The rows below fall into families. The same turns and mirrors carry the whole set onto itself and the rows of a family onto each other. For each named row, which other rows are in its family? Write them in the order they are listed.
These 27 rows form 9 families of 3 rows each.
Z75:   6  -7 -41 -22  29   1   4 -33  14  17 -38
Z988:  14 -16 -18 -16  41  19  -1 -14   6  -5 -48
Z618:   7  -5 -50 -31  47   7  15 -18  10   6 -22
Z411:   7   4  14 -28  45  62   7 -37  20 -12  21
Z510: -20  -3  24 -12  48  39   5 -50  -2  -6  32
Z945:  13   6  22 -23  21  57  22 -43   8  -8  27
Z260:   0  -4  25  -4  47  35   5 -39 -13   0  38
Z868: -17   0   2  -2  41  40  16 -46  24 -14  36
Z925:  -9  38  -3   6  -9  21  -5  -4 -14  32   5
Z301: -17  -1  34 -26  40  31  12 -47  16 -13  28
Z397: -26  19  12   1  -6   0 -23   1  -6  14   1
Z87:  18  -4 -20 -31  28  19  21 -24  -8  -5 -49
Z492: -21  45 -16 -12  -1   4   2   4  -1  23  13
Z654: -26  12   8   9 -18  14  -6   7   5   3  12
Z935: -33   8  15   1  -5  13  -8 -12 -16  34 -17
Z412: -15  -5  14 -30  13  59  38 -32   0 -12  22
Z410: -31  27 -15 -16  -9  18   3  13   3  32  13
Z843:  24  -7 -20 -50  27  10  15 -23 -10 -11 -31
Z681:   3  11 -31 -40  38   4  -3 -26  -9 -19 -36
Z840: -21  10 -37 -34  61  24  12 -19   5   4 -31
Z552: -18  19  -2 -21 -28  21  -7   0  20  27   3
Z851:   0 -18   3 -25  33  46  13 -38 -11  -5  45
Z95: -25  33  21  -9   4  41 -30 -23   6  23  12
Z488:  17   6 -19 -23  39  13  32 -20  11   2 -47
Z702: -26  10   0 -11  -2   9   1  19  11  36  10
Z807:  11 -23 -13 -12  26  43  31 -62   4  -1   8
Z267: -16  -2 -42 -23  20  12  -2  14   1 -15 -29

Same family as Z618: Z945, Z397
Same family as Z412: Z935, Z840
Same family as Z411: Z75, Z654
Same family as Z988: Z868, Z552
Same family as Z925: Z681, Z851
Same family as Z301: Z488, Z702
Same family as Z510: Z87, Z410

The rows below fall into families. The same turns and mirrors carry the whole set onto itself and the rows of a family onto each other. For each named row, which other rows are in its family? Write them in the order they are listed.
These 16 rows form 4 families of 4 rows each.
Z576: -20  24  12  12 -11  56  20   7 -24  -5   8 -23 -11   0 -18
Z705:  -2   7  -2   8  10 -17 -11 -29  41   6  -5  11  33 -29  -3
Z467: -27  10  33  10   5  27  12   8 -25  15 -11 -17 -18  -6 -26
Z584: -10 -34 -49  18  19   7 -21   3 -21 -11  -2 -17  27  -7   4
Z727:   5 -20 -41  15   7 -15 -22  10  -1 -18  -4 -26  27  13   0
Z994:  -5 -35  20  25  -4  61   0   4  42 -41  14 -12   3  -5 -24
Z152: -15 -25  53  21  -3  35   8   6  26 -55  -2  -9  19 -14 -32
Z669: -10 -25  49  30  -7  27  -4  14  28 -36  18 -28   0   1 -35
Z958:  -3  15  -6  17   0  -6  -6 -48  29 -21  16  -9  39 -28  14
Z155: -22  11  12   3  -1  47  22   2 -34  -6 -20 -33  -7 -13 -27
Z660: -36   7   9  -1   0  42  32  18 -28   6  -2   6   0  -9  -9
Z150:  -3  -4  12   8  17  -1   7 -43  24  -4   4  -9  48 -53   0
Z661:   4 -23 -28  26  32  -2 -24   0 -21 -17 -16 -15  37  -7  19
Z640:  -4 -30 -26  12  16  -1 -11 -18 -25 -40 -11 -32  28  18  10
Z145: -21  -4  -7   9   1  -3  -9 -45  38 -16  18  16  34 -31   1
Z872: -10 -21  51  35   9  52  -1  20  22 -37   4   7  14  -7 -22

Same family as Z584: Z152, Z155, Z145
Same family as Z958: Z576, Z661, Z872
Same family as Z705: Z467, Z727, Z669

